In the rows, zero is written as 128.
One turn moves every row onto another: examples first, then more rows asked:
fefis: [139 104 114  99 119 155 127  93 125 126 121 159 129 150 149 171 116 111
 114 129 109 111 134]
Poko: [153  93 128 173 129 109 115 123 130 143 122 140 105 137 171 116 116 112
 126 133 100 102 132]
Lebe: [134 141 118 152 120 142 118 149 111 175 126 165 114 142  86 143 129  99
 127 128 140 111 126]
muv: [138  99 117 107 122 155 132  88 131 122 123 165 130 146 148 168 118 117
 127 130 107 116 120]
sar: [156 100 111 108 111  94 127 129 115 128 127 132 141 130 117  95 108 108
 135 140 104 100 137]
bino: [157 103 112 105 111  93 126 128 112 129 129 129 138 133 116  96 106 103
 132 140 103  98 137]
genat: [155  92 126 170 128 111 113 127 128 144 119 138 108 137 172 117 116 114
 119 133 101 101 139]
gez: [155 124 113 119 110 143 108 128 104 121 149 122 111 147  97 156  93  89
 107 137 112  88 135]
govom: [163  96 117 164 131 124 129 122 125 174 109 152 135 126 110 171 129 123
 128 139 162 108 110]
gosu: [150 107 121 145 120 140 125 111 132 106 154 148 115 132  94 141 100 113
 154 137 106 107  90]
niso: [154 102 115 109 113  90 127 122 114 128 133 131 134 133 113  95 107 100
 141 141 102  99 126]
num: [159 100 103 134 111 154 118 146 131 106 129 144 149 123 109 145 103 143
 120 133 118 106 144]
dar: [155 105 114 106 112  91 126 124 112 130 133 129 134 134 114  96 107  99
 136 140 102  97 132]
furud: [154  99 129 168 128 107 111 120 122 147 125 134  97 144 168 120 114 100
 120 134 100  97 133]
zuda: [137 103 119 107 123 152 131  84 129 124 127 163 123 150 145 169 117 109
 128 130 106 114 116]
Rem: [162 107 120 155 130 120 123 118 111 182 117 139 118 138 106 178 124  98
 115 141 160  98 114]
rizu: [135 135 115 155 120 145 120 155 116 172 119 171 126 136  90 139 132 114
 128 128 142 115 132]
zadaz: [138 107 117  99 120 153 127  89 122 127 125 156 123 154 147 173 115 103
 115 130 108 110 129]
zik: [139 100 115 104 120 156 130  93 129 123 120 162 132 147 150 168 117 118
 120 130 109 114 129]
fopa: [161  98 121 166 133 120 130 114 123 175 116 151 126 131 106 171 127 113
 133 140 159 107 100]
fadit: [151 120 122 132 117 137 115 111 115 116 159 132 101 145  90 150  94  86
 134 138 106  95 102]
pone: [155  96 125 167 127 111 111 128 124 146 119 135 106 140 172 119 114 109
 114 133 102  98 144]
neto: [161 105 122 161 132 118 126 112 116 179 119 145 118 136 104 175 126 100
 127 141 158 102 101]
naneg: [133 135 120 159 122 142 123 146 119 170 125 174 118 137  86 138 131 108
 139 128 139 117 116]
ter: [155 100 114 111 112  91 129 123 117 127 131 134 137 130 114  93 107 106
 143 140 102 101 126]
torov: [155  99 113 110 111  92 129 126 118 126 128 135 141 129 116  93 108 110
 140 140 103 101 132]
farop: [164  99 114 158 129 126 126 128 120 177 107 146 136 129 112 174 127 120
 116 139 163 104 123]
sitin: [134 133 116 158 121 144 122 151 121 169 120 174 124 135  89 138 133 115
 136 127 141 118 123]
fafo: [159 115 103 120 108 152 110 145 113 116 134 128 134 136 106 154  97 117
 100 135 118  94 156]
bute: [153  96 130 172 129 108 114 119 126 146 125 138  99 140 168 117 115 105
 125 134  99  99 129]
bofor: [155  98 127 166 127 109 110 125 121 148 122 132 100 143 170 120 114 102
 114 134 101  97 141]
ler: [154  97 112 146 117 148 126 128 141 101 139 154 139 121 103 138 104 141
 147 134 113 113 110]
gemo: [137 106 119 103 121 152 128  84 125 126 128 159 120 154 144 170 115 102
 124 131 106 111 119]
faz: [133 140 121 156 122 141 120 145 114 174 127 169 113 141  85 140 131 100
 135 129 139 114 117]
biri: [164 105 115 154 127 124 122 126 113 181 110 140 128 135 110 177 125 108
 110 140 163  99 125]
Mez: [135 139 115 151 119 145 118 154 112 174 121 166 120 140  89 142 130 105
 124 128 142 112 133]

sitin -> rizu
fafo -> gez
Now find these:
niso -> ter
zadaz -> gemo
Poko -> genat
farop -> biri

